One turn moves each row of this set onto another row. After a few examples, where does it send each row asked below?
Q_112: [  1  10  -1 -12  -4  -8  -1 -13   4   9  -8  -6   2  12   9   8  -9  -1
   3   3   4 -15  -3]
Q_640: [ -3  -5 -10  14 -22  -1   2   1 -14  -6 -10 -12  10   6   3   6 -13  -6
   6   2 -17   9   9]
Q_516: [  2  12  -5   3  10   8 -16  11  -9  -8   4   3  -7  -5  -6  12  -9   9
 -15 -11  -5   8  -7]
Q_961: [-15 -15   2   8   4   3  15   7  -5   1  -7   5  -3  -8 -12  -4   0  10
  -6   3 -23  -2   0]
Q_479: [-12  13   0   4  -6 -13  -4 -12  -6   1  -6  -9   4  -6   6  11  14  -3
 -11  -8  10  -7  -6]
Q_428: [ -3  -5   0  18 -24   0   3  12  -9   4   8  -4   4 -24  11   5   7  -3
  -8  -1  -5  19   0]
Q_287: [  0  -7 -13  10  11  -5 -13  -6   7  10  -8   5  -7   3   8  -4  13  11
  -8  11  -6  -2   6]
Q_246: [  9  11 -11   0 -10   7   2  20  -7 -11  16  -9   8   3  21  -7  -5   0
 -11   1  -5  10  -7]
Q_442: [ -3  -5  -8  10 -14  16  18  14  -5  -9  18   7   2   2  13   8 -17   6
   4  10  -2  -6   4]
Q_547: [  0  13   4  -5  -7  -5  -5 -12   3  10  -9  -9   5  14   6   7 -14   0
   3   5   7 -12  -2]
Q_593: [-20  -2 -16   7 -10   8  10  12  -2  -6  12 -10   4  11  12  -5  -5   0
  -8  -1   2  16  15]
Q_811: [-15   0 -12  -6   3  -4  -5   6  11  18   3  -1  -2  -9 -14  -1  -9  12
  -3  -4  -4   7  10]
Q_229: [ -7  -2  14   0 -11   1  12  14  -8   4   8  15  -4 -14 -11   2  -7   8
   1   4 -15 -12  -4]
Q_327: [  6   2   4  -1  -3  15 -15 -10  -3  -3  -8  -1 -23   5  17   3   2  13
 -10  -7   2  -5   2]
Q_594: [ -3  -4 -13  12 -15   8  25  12  -7  -4  11   0   8 -18  20   3   6   3
 -11   0  -7   0  -6]
Q_585: [ -4   9 -19  -1 -31  -1   3  16 -10   3  13   0   2  -1  14 -13   2   0
   0  -3  -7  -2  14]
Q_322: [  1   6  -9   1  10  -6   0  14  -5   4 -16   7   1  10  -3   5 -15  -1
  -3   0  -4  12 -12]
Q_261: [ -1  -5  -1  -3   6   5  -8   8   0   5 -14   6 -13  -2  12  -8  18  -3
  12   4  12   1  -1]
Q_77: [ -4  12   6  -7  -5 -11  -5 -10   3   7  -4  -7   4  11   2   7 -10  -1
   6   4  11 -13  -1]
Q_184: [-14  11  -5  10  -6 -10  -5 -11  -6   4  -8  -8   5  -4   6  13  17  -5
 -10  -5   7  -3  -8]
Q_39: [  1  -7  14   2  -3  12   9   8  -6  -7  -3   1 -11  -5  -5  -2 -12  16
  -9  -3 -22  -2 -10]
Q_860: [ -4 -10  -4  -8  -1   4  -6   5   3   9  -8   7 -17  -1  13  -3  16  -3
  13   1  14   1  -5]
Q_245: [ -4   8   8  -1  -5  -2  -8  -3   6  13  17  11  -5  -7   7  14   2   4
  -7   7  17 -11   2]
Q_718: [  1   0   7   3  -2  13 -19  -6  -2  -4  -9  -2 -23   6  11  -4   4  13
  -1  -6   8   0   3]
Q_19: [  2  -3  -5  10   7  -2 -14  -7   6  10 -12   1  -8  -2   9 -12  13  13
  -7   7  -5  -2  10]
Q_482: [-13   7  -7   7  -3 -11  -5 -11  -8  -2  -3  -4   0  -3   8  18  17  -3
 -10  -6   8  -5  -9]
Q_896: [  4  -3   2  -6 -12  24   8  13  -9  -8   2  -9   2 -12  11   6  -7 -13
   9  -3   0   9   8]
Q_985: [  8   1  10   3 -12  19  10  11  -2   4   6   1   7  -7  12   6 -20  -6
  -2  11  -3   6  17]
Q_864: [  3  -8 -18   9  -8   8  22  14   0   0  11   0   9 -17  18  -5   4   7
  -5   9 -13  -2   0]
Q_172: [-6 14 11  4 -6  3 -8  1  2 13 13 11  0 -9  8 13  4  0 -5  8 19 -8  1]
Q_787: [  2  -2  -8  18 -17  11 -11  -1 -13 -11   5 -10   3  -3   2   8 -11   7
  -3  -1 -20   6  16]
Q_534: [ -5  -7 -17  10 -27  -2  16   1  -4  -4   5 -10   3   1  11  -1 -14  13
   2   1 -15  -3  -4]
Q_211: [ -4  16  11   4   0  -4  -7   0   0   8  11   9   2  -8   6  13   5   0
  -8   7  17 -12   3]
Q_687: [ -1  -5  -3  -4   1  10 -10   9   3  10 -10   6 -10  -3  11  -6  15  -4
  15   5  14   2  -3]
Q_838: [  9   8 -10   3  -8   4   5  21  -6  -7  11  -5   8   7  23 -11  -7   0
 -12   6  -5  12  -5]
Q_764: [  3 -10 -10   9 -14  -4   0  13   0  10   9  -7  12 -23   5  -5   3  -1
   5  10 -14  14   5]
Q_274: [-19   1 -17   4  -8   9   6  10  -1  -7  19 -12   6   8   8  -4  -5   3
  -7   1   0  12  17]
Q_584: [ -4  -3  12  -5  -5   2  17   6  -8  -6  -5  -4  -1  -4  -8   2 -15   7
  -2  -1 -19  -6 -16]
Q_24: [-24   1  -3   4 -10  -1   1   6  -4   8  -6   2 -14  -8  -4   7  -2   7
 -11 -20   8  18   0]
Q_772: [  0  -2 -11  13   8   0 -17  -7   6  11  -9  -1  -3  -2   7  -8  16  12
  -8   8  -6   0   8]
Q_181: [  5  16   1  -2  -8   4  -1  12  -5  19  -6  20  -8 -10   3   0 -10   7
 -17  -5  -5  -3  10]
Q_947: [ -3  -7 -16  14 -27   9   8   2  -5  -9  12  -9  -5  -3  12  -2 -11  21
  -3  -3 -17  -3   1]
Q_110: [  4   3   4   1  -5  19 -19  -8  -2  -4 -10  -7 -19   6  14  -1   1  12
  -2  -7   4  -1   2]
Q_588: [ -8 -10  10   0 -12   7  12  17 -12  -1  -3  14 -13 -13  -8  -4   1   6
   6  -2 -14  -5  -9]
Q_448: [ -4 -10 -14   4 -13  21  17  17  -7 -14  11   2  -2   1  13   5 -10   3
  12   4  -1  -3  -1]
Q_993: [ -4   9 -15   4 -32   1   4  16 -11   3  11   3  -1   0  16 -14   2   3
  -4  -3  -6   0  15]
Q_748: [-20  -6   6   8  -3   2  16   4 -11  -6   1   3  -1 -14 -13   8   1   7
 -11  -5 -18  -5  -4]
Q_887: [  1  14 -11 -19  -8   3   1  12 -11   8 -14   5  -7 -14  -2  -1   2  -5
   4 -18  -4  -4  -1]

Q_896 turns into Q_428
Q_211 turns into Q_19
Where do these go?
Q_534 turns into Q_448
Q_811 turns into Q_322
Q_39 turns into Q_229
Q_772 turns into Q_547
Q_585 turns into Q_593
Q_327 turns into Q_245

